128 stands for zero in the data rows.
Here are some points, one per row:
array([169, 85, 108, 99, 94, 74, 152, 135, 64, 194, 183, 68, 113,
       116, 112, 135, 104, 105, 169, 171, 20, 158, 152, 92])
array([81, 121, 110, 163, 102, 173, 131, 108, 99, 126, 64, 139, 117,
       147, 113, 133, 172, 161, 179, 121, 99, 108, 136, 87])
array([150, 95, 91, 104, 107, 78, 123, 133, 132, 172, 182, 128, 81,
       122, 126, 164, 115, 113, 98, 119, 86, 97, 96, 120])
array([156, 131, 144, 141, 161, 118, 169, 77, 166, 135, 126, 148, 177,
       89, 110, 79, 78, 124, 141, 129, 154, 139, 153, 136])
array([133, 104, 128, 132, 120, 113, 130, 160, 153, 36, 144, 149, 90,
       136, 136, 152, 92, 117, 75, 124, 146, 117, 120, 107])
array([126, 133, 87, 133, 108, 164, 117, 94, 81, 126, 143, 174, 126,
       119, 111, 117, 93, 136, 130, 89, 115, 88, 165, 154])
array([148, 83, 124, 162, 148, 139, 123, 116, 144, 158, 152, 140, 136,
       82, 125, 136, 111, 104, 136, 101, 158, 89, 139, 99])
array([127, 124, 171, 159, 141, 107, 123, 175, 128, 80, 149, 176, 115,
       123, 103, 122, 117, 139, 127, 142, 123, 120, 138, 149])
array([179, 92, 117, 92, 105, 117, 157, 156, 123, 141, 143, 99, 145,
       94, 152, 111, 94, 108, 169, 161, 137, 103, 138, 121])
array([81, 165, 129, 111, 136, 160, 129, 180, 234, 141, 89, 76, 137,
       167, 184, 124, 141, 115, 125, 23, 190, 119, 59, 138])
array([156, 122, 129, 96, 155, 120, 116, 130, 199, 161, 133, 132, 127,
       167, 153, 138, 75, 160, 181, 121, 152, 119, 141, 144])
array([111, 147, 83, 117, 131, 142, 104, 115, 175, 164, 58, 145, 113,
       176, 142, 118, 171, 141, 133, 78, 190, 114, 99, 127])
array([130, 162, 174, 124, 150, 110, 102, 142, 178, 76, 134, 155, 165,
       109, 110, 121, 113, 104, 91, 132, 154, 168, 137, 175])
array([140, 86, 112, 148, 69, 123, 122, 136, 124, 123, 119, 152, 165,
       120, 122, 146, 165, 142, 141, 91, 137, 127, 146, 115])
array([116, 106, 154, 125, 126, 135, 68, 109, 83, 95, 157, 151, 141,
       107, 109, 138, 89, 147, 101, 107, 118, 135, 119, 133])
array([208, 95, 85, 92, 96, 43, 156, 137, 130, 158, 118, 170, 156,
       166, 136, 99, 129, 85, 178, 129, 89, 164, 166, 144])
array([78, 143, 129, 154, 133, 202, 147, 136, 100, 145, 93, 127, 106,
       122, 138, 156, 206, 170, 155, 110, 162, 83, 125, 89])
array([136, 91, 122, 103, 112, 121, 161, 108, 108, 175, 154, 129, 157,
       78, 121, 104, 159, 115, 147, 163, 92, 145, 147, 103])
array([109, 120, 62, 143, 69, 130, 134, 157, 101, 135, 116, 140, 91,
       126, 87, 152, 140, 120, 116, 109, 89, 143, 126, 151])
array([184, 134, 162, 127, 89, 76, 119, 114, 127, 68, 134, 178, 81,
       144, 109, 127, 70, 142, 134, 116, 143, 107, 125, 167])
array([104, 131, 120, 138, 126, 169, 96, 76, 105, 79, 136, 128, 67,
       109, 158, 97, 133, 155, 159, 101, 168, 81, 143, 120])
array([108, 128, 84, 131, 109, 181, 124, 117, 104, 149, 126, 141, 115,
       131, 129, 124, 173, 111, 149, 94, 108, 126, 140, 132])
array([109, 112, 100, 127, 51, 152, 165, 117, 153, 117, 112, 96, 108,
       99, 93, 163, 173, 140, 104, 125, 115, 131, 116, 100])
array([149, 141, 148, 113, 203, 104, 100, 112, 133, 98, 121, 191, 131,
       76, 170, 152, 83, 215, 168, 213, 87, 140, 177, 178])
array([119, 67, 102, 128, 49, 178, 166, 103, 14, 166, 114, 35, 111,
       86, 123, 97, 201, 116, 187, 171, 114, 100, 158, 67])
array([118, 157, 176, 132, 155, 75, 185, 152, 177, 151, 107, 158, 184,
       114, 143, 84, 94, 124, 140, 161, 120, 175, 118, 140])
array([78, 130, 157, 155, 125, 92, 159, 96, 128, 153, 89, 168, 171,
       137, 155, 77, 148, 145, 121, 126, 145, 127, 122, 110])
array([91, 110, 106, 123, 119, 173, 127, 142, 136, 153, 122, 83, 72,
       102, 119, 160, 137, 143, 126, 75, 150, 107, 104, 105])
array([119, 200, 152, 115, 148, 121, 109, 117, 71, 102, 168, 128, 142,
       124, 74, 100, 145, 135, 118, 115, 134, 117, 139, 167])
array([89, 112, 39, 148, 97, 134, 119, 133, 76, 149, 130, 113, 140,
       194, 71, 115, 92, 116, 167, 156, 112, 156, 171, 158])
array([161, 160, 168, 98, 156, 116, 110, 144, 159, 103, 92, 128, 134,
       136, 142, 151, 123, 82, 111, 142, 158, 133, 134, 149])
array([95, 127, 131, 150, 136, 185, 105, 121, 92, 152, 161, 69, 138,
       78, 123, 89, 157, 142, 152, 143, 155, 115, 94, 97])
array([114, 174, 210, 112, 184, 117, 126, 133, 139, 110, 129, 133, 181,
       157, 82, 141, 121, 136, 81, 150, 154, 117, 111, 127])
array([105, 117, 125, 177, 140, 130, 149, 145, 140, 144, 97, 145, 82,
       96, 185, 129, 155, 173, 118, 165, 98, 102, 116, 182])
array([128, 179, 165, 163, 181, 199, 133, 94, 148, 114, 120, 96, 112,
       115, 66, 226, 159, 97, 60, 167, 141, 119, 127, 56])
array([97, 154, 133, 89, 159, 168, 86, 134, 163, 173, 84, 77, 157,
       149, 148, 108, 169, 136, 148, 74, 133, 135, 125, 129])
array([125, 152, 146, 139, 200, 138, 161, 115, 117, 118, 81, 142, 149,
       121, 128, 74, 119, 141, 156, 167, 62, 106, 75, 126])
array([136, 162, 164, 139, 165, 98, 122, 155, 167, 48, 124, 148, 146,
       140, 155, 136, 130, 122, 80, 146, 151, 135, 131, 150])
array([168, 87, 100, 99, 41, 131, 140, 104, 93, 179, 147, 80, 100,
       125, 139, 138, 120, 124, 155, 158, 79, 136, 116, 125])
array([151, 144, 173, 121, 130, 98, 134, 150, 129, 102, 142, 187, 154,
       164, 77, 99, 87, 121, 77, 142, 115, 160, 165, 133])
array([125, 168, 140, 140, 134, 96, 144, 102, 75, 41, 120, 124, 171,
       129, 68, 145, 160, 94, 108, 122, 165, 156, 170, 113])
array([144, 102, 110, 108, 107, 131, 150, 129, 128, 152, 129, 44, 117,
       110, 187, 129, 164, 104, 136, 143, 118, 122, 113, 86])
array([84, 115, 44, 127, 57, 119, 141, 141, 148, 165, 93, 120, 121,
       125, 117, 108, 143, 66, 144, 95, 102, 163, 99, 144])
array([117, 81, 128, 91, 130, 141, 131, 96, 65, 161, 148, 133, 147,
       125, 136, 111, 129, 145, 167, 148, 105, 114, 111, 131])
array([115, 173, 116, 136, 167, 127, 106, 148, 104, 128, 124, 59, 173,
       169, 105, 137, 176, 138, 87, 126, 180, 148, 148, 103])
array([132, 162, 156, 137, 135, 139, 128, 114, 146, 62, 185, 144, 86,
       100, 144, 131, 71, 159, 112, 120, 148, 120, 160, 144])
array([179, 126, 179, 152, 144, 114, 111, 145, 135, 100, 132, 111, 136,
       129, 152, 143, 115, 104, 106, 172, 128, 135, 104, 153])
array([127, 126, 120, 135, 142, 154, 83, 121, 149, 127, 125, 168, 44,
       109, 162, 168, 85, 127, 129, 118, 114, 146, 133, 112])
array([136, 129, 101, 125, 140, 136, 124, 124, 148, 115, 166, 134, 92,
       144, 124, 117, 92, 97, 94, 164, 129, 137, 170, 102])
array([171, 101, 152, 125, 99, 61, 91, 194, 174, 115, 135, 181, 109,
       130, 226, 151, 87, 135, 143, 156, 101, 134, 115, 192])
array([152, 145, 91, 67, 123, 94, 117, 139, 140, 103, 101, 136, 156,
       150, 141, 94, 93, 136, 162, 100, 142, 136, 127, 175])
array([107, 119, 117, 136, 129, 166, 87, 116, 134, 183, 126, 121, 108,
       125, 83, 179, 119, 115, 98, 80, 101, 114, 152, 118])
array([123, 169, 189, 115, 164, 179, 117, 104, 149, 88, 173, 71, 97,
       114, 106, 199, 130, 85, 27, 154, 105, 134, 110, 121])
array([159, 110, 114, 123, 136, 95, 103, 216, 169, 120, 138, 113, 176,
       184, 201, 127, 122, 125, 147, 133, 103, 143, 126, 170])
array([156, 80, 161, 156, 78, 96, 142, 164, 146, 74, 143, 183, 95,
       147, 151, 114, 94, 155, 148, 174, 113, 136, 150, 141])
array([53, 128, 128, 153, 196, 172, 127, 138, 165, 174, 84, 132, 133,
       111, 151, 117, 169, 140, 126, 141, 134, 141, 108, 116])
array([120, 140, 105, 118, 144, 77, 143, 120, 69, 160, 93, 169, 169,
       159, 146, 112, 112, 167, 138, 143, 113, 119, 116, 149])
array([173, 119, 162, 133, 135, 74, 103, 189, 158, 92, 156, 159, 98,
       158, 151, 153, 100, 146, 99, 135, 118, 123, 123, 154])
array([136, 139, 98, 114, 153, 147, 123, 85, 176, 164, 77, 189, 165,
       150, 147, 120, 159, 157, 202, 102, 188, 99, 130, 133])
array([120, 101, 121, 119, 118, 94, 147, 92, 78, 164, 166, 87, 146,
       125, 141, 115, 160, 129, 168, 99, 72, 181, 132, 102])
array([84, 119, 99, 156, 103, 197, 138, 83, 111, 109, 117, 72, 70,
       115, 95, 115, 197, 136, 132, 91, 182, 135, 136, 104])
array([51, 170, 119, 130, 144, 159, 154, 96, 115, 125, 76, 78, 131,
       127, 137, 102, 160, 132, 137, 128, 153, 101, 103, 79])
array([163, 175, 185, 147, 147, 92, 132, 139, 72, 130, 181, 126, 127,
       124, 74, 142, 84, 120, 59, 124, 140, 133, 113, 143])
array([130, 126, 108, 80, 151, 148, 116, 144, 184, 180, 86, 86, 190,
       183, 154, 112, 167, 93, 106, 93, 156, 143, 75, 142])
array([171, 101, 131, 143, 86, 128, 138, 93, 94, 169, 224, 149, 136,
       113, 73, 141, 85, 107, 114, 97, 121, 117, 113, 76])
array([139, 141, 157, 160, 161, 107, 157, 139, 124, 75, 157, 137, 125,
       134, 97, 138, 120, 115, 57, 160, 162, 161, 108, 139])
These points spread out most along one direction. Take the direction at right angles to it along which they spread out most. Then take the direction at right angles to both along which they spread out most. Go by this last direction. How far along it is each point below, from 0 to 99? 50 is the average, and the first point above lies past it. One standard deviation of the points above along it is 16.
array([150, 95, 91, 104, 107, 78, 123, 133, 132, 172, 182, 128, 81,
       122, 126, 164, 115, 113, 98, 119, 86, 97, 96, 120]) 56
array([139, 141, 157, 160, 161, 107, 157, 139, 124, 75, 157, 137, 125,
       134, 97, 138, 120, 115, 57, 160, 162, 161, 108, 139]) 70
array([184, 134, 162, 127, 89, 76, 119, 114, 127, 68, 134, 178, 81,
       144, 109, 127, 70, 142, 134, 116, 143, 107, 125, 167]) 55
array([132, 162, 156, 137, 135, 139, 128, 114, 146, 62, 185, 144, 86,
       100, 144, 131, 71, 159, 112, 120, 148, 120, 160, 144]) 66
array([114, 174, 210, 112, 184, 117, 126, 133, 139, 110, 129, 133, 181,
       157, 82, 141, 121, 136, 81, 150, 154, 117, 111, 127]) 59
array([107, 119, 117, 136, 129, 166, 87, 116, 134, 183, 126, 121, 108,
       125, 83, 179, 119, 115, 98, 80, 101, 114, 152, 118]) 61
array([120, 140, 105, 118, 144, 77, 143, 120, 69, 160, 93, 169, 169,
       159, 146, 112, 112, 167, 138, 143, 113, 119, 116, 149]) 35
array([152, 145, 91, 67, 123, 94, 117, 139, 140, 103, 101, 136, 156,
       150, 141, 94, 93, 136, 162, 100, 142, 136, 127, 175]) 26
array([84, 115, 44, 127, 57, 119, 141, 141, 148, 165, 93, 120, 121,
       125, 117, 108, 143, 66, 144, 95, 102, 163, 99, 144]) 33
array([109, 120, 62, 143, 69, 130, 134, 157, 101, 135, 116, 140, 91,
       126, 87, 152, 140, 120, 116, 109, 89, 143, 126, 151]) 55
array([128, 179, 165, 163, 181, 199, 133, 94, 148, 114, 120, 96, 112,
       115, 66, 226, 159, 97, 60, 167, 141, 119, 127, 56]) 87
array([78, 130, 157, 155, 125, 92, 159, 96, 128, 153, 89, 168, 171,
       137, 155, 77, 148, 145, 121, 126, 145, 127, 122, 110]) 36
